(129): [-24  33  -8 -15  28 -23  27   3 -18 -32]
(215): [ 18  13 -20  13  -7   9   3  -5   3   6]
(17): [-18  -1 -30  17 -78  85   2   5 -59  -2]
(197): [ 49 102 -86 -18  41 -66  64 -10   4 -26]
(150): [ -2  11  -2  -1  28   3  21 -27   8  21]
(180): [-12 -14  21 -22 -27 -14 -15  17 -12   7]
(130): [ 30  85 -59  17 -30 -78   5   2  -1  35]
(49): [ 49 102 -86 -18  41 -66  64  38  19  31]
(90): [ 12  15 -19  42  46  44  -1 -57   0  -4]
back: [ -4   0 -57  -1  44] -> (90)
miss (90): [-57  15  12  44  42 -19  -4   0  46] -> [-1]
back: [ -1   2   5 -78 -30  17 -59  85] -> (130)

(215): [ -1  24  29  14  18  41  17  11   0   0 -39   7   6  -9   1  38 -23 -15
  10  27  31 -30  10  39 -54   2   8   0 -16]
(101): [ 32  -2 -10 -36 -27 -20 -28 -45 -12  10  27   0 -37 -14  38  14  -6  15
 -28 -31  -1   9   3 -23  -6  23   3   7  20]
(180): [-15 -12   0  11 -28  -8 -23   1   3   1   1  17 -20   2 -10  11  -2 -16
  18  14  -5  16  16  13  -5   4   2   2  -3]
(90): [ -7  18 -13 -14  -9  25  30   3  18 -38  -2  -5  13 -13  28  38 -14  -7
 -26 -16  -6  36  10  30 -31  25 -18 -35 -23]
(17): [-17 -22 -22  28 -38 -27 -24  13  -6   6  22  36  -9  24 -74 -28   8 -17
  21  16 -20  28  11  -3   9 -14   8  11  -4]
(49): [ 25  28   3  18 -38  -2  -5 -30   6   1 -12   4  -9  -1  -9   7 -13 -17
 -13  23  10  -5   9  -2 -28  17   9   3  -9]
(129): [  3  17  -5  12  -5   6  -6 -13 -12   5   0  31   5  25 -51  33 -24 -41
  20 -20  -6   6   5  39 -53  17 -18   5 -30]
(130): [ 33 -10  -5  -8 -18  11  36  37   2  -9   5  24   3  -2   5 -19 -11  48
 -73  26   2  -9  12  -1  -7   9  17 -13 -14]
(197): [ -7  32 -35  10   6   0   1 -11 -18   1  -4 -22  36  -9 -17  26   0 -27
  66 -26  -1  19 -15  22 -28 -25  -1  12   5]
(119): [-32 -18 -26  25 -36 -11 -16  56 -13  -3 -28  22 -10  14   7   5  15   0
  51 -23 -42  28 -15  16  -3  -6 -20  -7 -20]
(60): [ 32  22 -11 -50   8  -9 -14 -45 -29  12   0   8 -10  17  16  27 -18  -6
 -13 -42  -7 -15  -3  -6 -20  28 -23  16 -18]
back: [ 26 -73  48 -11 -19   5  -2   3  24   5  -9] -> (130)
back: [-42 -23  51] -> (119)
back: [ 16 -23  28 -20  -6  -3 -15  -7 -42] -> (60)
back: [  0   8   2 -54  39] -> (215)
back: [ -4   1 -18 -11   1   0] -> (197)
miss (130): [-18   2   9   3  33  -9  24  26 -73   2  12  11  37  -2 -13  -5  48   5
  17 -14 -19  -9 -11  36  -1  -7  -8   5] -> [-10]
back: [ -5  -2 -38  18   3  30  25] -> (90)

(17): [ 45   0   1  -2   0   5 -13 -22 -32   4  -8   1  -7 -12 -35 -22   4  46
  -9  -2  -2]
(129): [-58  -4  -2  10  -8   5 -61  18  23   2   7   0 -16  -6  14  20  -3 -43
 -55   1 -42]
(150): [ 19  -4  -4  -6   5   2   0   0   2   7  23 -16  18 -25 -33 -21  -2 -55
 -68  -5 -47]
back: [-47  -5 -68] -> (150)
miss (17): [-13  -7   5   4  46   4  -2 -12   1 -22  -8   0   0 -35  -9 -22 -32   1
  -2  -2] -> [45]
back: [-16   0   7   2  23  18 -61   5  -8] -> (129)
miss (17): [ -2 -22 -35  -7  45  46  -2  -9   5   0 -32   4   1  -2   1   4 -12   0
  -8 -22] -> [-13]
back: [-16   0   7   2  23  18] -> (129)

(130): [ 43 -85 -84 -11]
(150): [-28  44 -79 -24]
(60): [-35  36 -81 -23]
(90): [-35  36 -69   1]
(17): [-34  26 -75 -16]
q: [-35  36 -81 -23] -> (60)
back: [-75  26 -34] -> (17)
miss (90): [-35   1 -69] -> [36]
miss (130): [-11 -84  43] -> [-85]
back: [-69  36 -35] -> (90)
miss (130): [-85  43 -11] -> [-84]

(180): [ -28 -103   19    0]
(215): [  -3 -104   19 -103]
(150): [-12  -7  -6   0]
(17): [ 1 -7  0 19]
miss (215): [-104 -103   19] -> [-3]
back: [-103   19 -104] -> (215)
miss (215): [  -3   19 -104] -> [-103]
q: [ -28 -103   19    0] -> (180)
back: [  19 -104] -> (215)

(215): [ -5   1 -14  15  12   0]
(180): [-13   8  20 -18 -15  13]
(60): [-47  17  15  -6  -9 -21]
(197): [ 11  -4 -46   6   9 -14]
(17): [12  1  4  1 10  6]
(150): [ -8 -14  -4 -46   6   9]
(101): [  2  43 -11  42  21  10]
(49): [-12 -11  -7 -89   6  -8]
(130): [14  5 -9  6 18 40]
(129): [  3   1 -10   3  -2  -2]
(119): [ -8  22 -21  47  22  18]
(90): [-12 -11  -7  20   6  -8]
q: [ 11  -4 -46   6   9 -14] -> (197)
back: [  9   6 -46  -4 -14] -> (150)
back: [ 22  47 -21  22  -8] -> (119)
miss (101): [  2  21  43 -11  10] -> [42]
back: [22 -8] -> (119)

(130): [-61  20  -8 -35 -10 -10 -54]
(119): [-27  49 -48 -51  75 -52  56]
(129): [ 22 -37 -19   9 -36   9 -41]
(197): [ 15   0   5   1 -10   2 -29]
(101): [ 20 -17 -41  38 -41   7 -30]
(215): [ 40 -53   4  16 -24 -17 -33]
(17): [ -8  24   2 -20  -4  62  36]
(49): [  6 -60 -17  25  16  16   8]
(90): [ 15   8 -11  42 -20  62  25]
(60): [ -1  19   7 -18  13 -19   1]
(180): [-11 -20 -46  61 -48  68  38]
(150): [ 60 -70  38  61  66   3 -16]
miss (197): [ 15   5 -10 -29   2   0] -> [1]
miss (129): [-19  22 -41   9   9 -37] -> [-36]

(180): [ -5  21 -62  10 -27]
(150): [-3  4 -4 12 -3]
(17): [-13   4  -4  12 -27]
(101): [  8 -47 -53   5  -8]
(60): [-29  17  29  -4   7]
(197): [  1  -7 -56  57  43]
(130): [-29 -19  32  71 -31]
(215): [-19  32  72  71 -27]
miss (101): [  8   5 -47 -53] -> [-8]
miss (215): [ 71 -19 -27  32] -> [72]
back: [-31  71  32 -19] -> (130)

(60): [ 16 -11  17   3 -19   6   2]
(129): [ 23  26   8 -20  11   8  49]
(101): [ 12 -30   8 -36   6   0  -7]
(119): [  6  33   6 -20  -7  -3  -2]
(90): [ 25 -83   1  -6  15 -22  25]
(130): [-14 -10  -3   0 -20  -3  -2]
(197): [ 25 -83   1  -6  15 -22  -8]
(215): [ 17 -10  -3 -22   5  -3  17]
(180): [ -2  10  -3 -28  -5   0  31]
(17): [-22 -23   8  38  -5   1 -52]
(150): [  9  -5 -14 -47 -12 -19  -7]
miss (180): [ -5 -28  31  -3   0  10] -> [-2]
miss (60): [  2  17 -11 -19   6   3] -> [16]
back: [ -7   0   6 -36   8 -30] -> (101)
miss (60): [-19  16   2 -11  17   3] -> [6]
miss (180): [ 10   0  31  -5 -28  -3] -> [-2]
back: [ -3 -20   0  -3 -10 -14] -> (130)

(119): [ 41 -54  24 -96  17 -22]
(215): [ 26 -51  22 -81   9 -18]
(101): [-10   5   4   5   6 -18]
(150): [ 19 -32  33 -70  29 -33]
(49): [-6  1 11 -3 -5 -8]
(197): [ -7   9  -8 -24   5  -7]
(129): [ 11   2   2 -30  10 -11]
(180): [ 22 -81 -51  26   1   5]
(130): [ 22 -29  25 -72  27 -32]
back: [-81  22 -51  26] -> (215)
miss (49): [ 1 11 -3 -8 -5] -> [-6]
miss (197): [-24  -7   5   9  -7] -> [-8]

(215): [-26 -26  -2 -87 -10 -11 -21]
(101): [-1 14  5 94 29 -5 50]
(90): [ 8 11 -3 62 28 39 38]
(49): [-17  20  41  68  -3  10  40]
(130): [-18  -3  20   7  68  -9 -15]
(129): [22 11 -6 48 37 34 32]
(60): [19  8  0 56 -8  4 35]
(197): [ -4  -2   9 -66  -6  34 -13]
(150): [  1 -19 -11  76  23  -5  43]
(17): [ 21  -6  -5 104  35   1  54]
(180): [ 21  -6  -5 104  35   1  35]
(119): [  8  11  -2 -43  -7 -11  -4]
miss (17): [ 54  21  -5 104  35  -6] -> [1]
miss (49): [-17  41  10  68  20  -3] -> [40]
q: [  8  11  -2 -43  -7 -11  -4] -> (119)
back: [-3 68 41 20] -> (49)
back: [ -9  68   7  20  -3 -18] -> (130)

